(in the rows, 128 means zero)
Which row each row swaps with, under one turn or mirror:
sesi: [120 122 149 146  55 129 122 101 125 116 166 116 145 119 123 114 133 116
  94 121 133 134 103]
tefu: [120 130 145 102 111 137 147 173 122 105 140 149 127 141 180 120 139 118
 156 116 115 153 132]
daro: [144 122 123 166  89 144 138 147 105 127 166 115 130 134 180 126 133 130
 118 121  95  89 145]
motak: [196 144 122 115 112  99 110 120  92 120 155 134 103  99 101 139 137 111
 166 131 126 113 104]
Vov: [137 117 112 122 155 108 154 122 136  85 173 111 145 144 168 134 109 125
  93 126 141 132 128]
paren: [154 127 153 142 143 134 126 151  79 105 174 137 131 138 145 174 146 116
 115 147 144 140 126]
rino: [167 127 110 138 141 158 110 123 107 139 126  94 151 167 112 118  95 123
 149 117 120 125 100]
Bobem: [127 130 126 120 119 181  91 121 125  90 148 111 129 111 106 164 132 139
 141 174 142  99 132]
lem: [ 90 109 101 119 124 141 101  97 133 121 135 166 106 153 121 118 132 146
 101 127 127 134 147]
Tebud: [153 120 133 108 124 141 104 109 133  95 140  83 144  89 122 143 119 182
 126 143 130 101 136]
rokir: [143 123 127 157  80 133 129 158 144  80 143 141 129 130 196 132 135 125
 135 130 101 136 125]
sal: [152 177 119 125 145 143 120 136 110 121 133  92 116 129  93 120 118 124
 138 128  89  87  95]
gasid: [155 122 119 133 134 119 115 144 126 124  98 132 106 161  89 159 152 145
 122 131 130 149 110]
gazor: [123 143 135  51 107 126 138 148 110 126 153 123 133 139 140 120 135 110
 153 126 113  93 132]
nuges: [155 119 116 115 143 118 123 199 144  80 132 121 132 120 115 125 131 126
 134 130 126 157 121]
botem: [144 110 169 161 115 166 102 148 112 121 177 104 129 127 162 128 112 117
 163 108 132 102 119]
paz: [114 110  69 124 126 120 121 110 143  99 164 125 124 133 126 138 138 130
 180 141  82 130 138]
pofir: [105 123 121 140  94 148 124  79 122 120 154 168 125 123 168 126 132 136
  95 124 132 116 127]
Vele: [159 132 164  96 126  94 134 115 114  95 147 162 140  99 142 119 114  98
 169 123 115  99 100]
nobo: [176 141 149 132 131  97 138 137  99 100 192 122 138 114 144 155 137  85
 138 139 111 115 106]
bunu: [138 136 151 171  55 134 116  87 139  99 146 129 130 133 111 116 134 135
 157 127 129 120 132]
gekuv: [134 163 149 140 148 154 153 113 119 116 162 120  92 116 122  94 102 172
 114 109 111 121 123]
lef: [160 147 152 120 149  87 126 111 117 100 184 130  92 149 114 130 127 121
 156 105 143 144 106]
sono: [125 104 108 107  96 170  92 121 163  76 153 130 131 132 114 106 120 125
 166 119 118  96 119]
bobi: [174 150 125 108 173 144 129 123  89  88 126 118 126 127 113 113 124 140
 185 119 109 124 129]
totov: [193 130 164 124 108 156 111  99 180  99 148 129 125 123 138 138 132 143
 154 142 141 102 144]
femu: [138 133 112 129 111 163 146 130 147 138 139 143 125  99 114  76 112 145
 119 110  88 116 143]
nedaf: [162 148 130 108 179 123 127 114 174 118 154 160 130 120  88 124 126 127
 167 131 119 125 124]
Laruk: [138 126 107 178  87  96 101  80 120 117 143 137 111 127 151 118 131 124
 137 121  95 108 112]
sevi: [144 117 137 133 163 144 137 138 153 121 145 131 167 107 120 132  89 175
 115 142 124 139 137]
fov: [142 145 119 106  96 110  97 131 116 102 111 141  93 111 112 148 177 149
 161 138 119 123 123]
Baruv: [154 128 129 136 191 151 117  71 145 122 142 116 129 128 105 119 138 127
 115 132 107 136 119]
Riki: [115 127 117 117 108 126 129 191 140 141 134 164 128 131 160 120 128 137
 158 133 100 113 129]
lete: [170 125 123  90  74 135 105  68 158 103 143 134 139 135 100 127 128 119
 137 132 131 144 138]
Ribep: [182 140 114 172 159 126 118 114 123 113 143 143 116 128 184 141 136 138
 148 131 139 140 134]
Setam: [109 134 128 124 147 122 153  87 141  88 149 126 132 127 180 118 122 128
 164 125 142 148 144]
Lupi: [112 103 118 130 108 131 142 102 126 140 152 160 126 122  63 131 132 125
 123 124  86 122 119]
met: [147 132 154  86 122 160 117  89 125 124 163 138 142 122  61 126 120 126
 119 122 127 125 113]
Dopu: [130 118 133 154 146 141 113 158  61 121 141 137 128 138  93 145 135 125
 125 151 124 126 139]
vobi: [153 151 150 130 148 142 159 113 133 103 187 128 138  78 153 127 121 136
 112 158 129 111 142]
nurul: [117 123 154 143 135 135 107 164 110 115 154 118 128 130  50 131 134 127
 131 122 117 118 130]
fel: [157 138 144 107 141 125 128 105 155 131 115 150 107 142  91 120 118 171
 151  94 137 151 116]
buziv: [128 104 132 154 107 146 121 107 134 114 189 165 169 136 150 116 109  81
 135 122 116 127 120]
volo: [101 130 152 131  87 129 126 176 138  56 152 122 122 149 128 123 134 127
 138 133 121 144 121]
mezu: [162 143 135 142 161 148 167 119 133 118 190 131 132 114 155 114  88 124
 107 126 126 127 113]
berum: [148 133 160 106  91 126 103 154 134  97 142 145 133 135 197 120 132 118
 116 122 123 118 115]
pidaf: [126 121 149 138  88 126 127 152 136 110 148 154 131 107  69 142 134 132
 188 128 113 123 119]
vuvor: [156 129 145 145  98 131  84 141 152 114 101 159 156 124 110 119 133 129
 175 121  95 109 117]
fozo: [120 117 125 144 108 131  89 142 126 109 126 134 126 141 130 122 176  79
 158 136  88 112 106]
Kuzun: [116 139 112  97 112 132 103 115 168  68 139 105 134 147 110 135 135 131
 133 127  68 130 132]
Dokug: [119 141 134  66 139 142 103  99  77 117 127 146 119 134 143 129 121 126
 139 118  97 119 119]
Nuba: [171 134 138 143 145 122 130 109 129 111 188 115 132 182 112 146 128  87
 126 141 132 144 131]
Zom: [137 118 140 152 139 176 138 120 145 112 162 119 136  80 141 120  95 168
 118 125 140 125 115]
tufeg: [162 153 138 128 134 100 140 123 109 121 175 111  84 130 141 139 170 138
 122 128 134 162 130]
nisi: [103 143 117 118 129 117 115 107 141 116 102 143  98 144  98 106 147 159
 129 106 114 134 148]
mefu: [163 139 126 135  88 134 116  65 170 112 145 128 131 135 171 123 132 131
 109 126 124 116 125]

gasid pairs with Lupi
gazor pairs with Tebud
Dopu pairs with lem
rokir pairs with mezu
Zom pairs with tefu
tufeg pairs with sesi
Baruv pairs with fozo

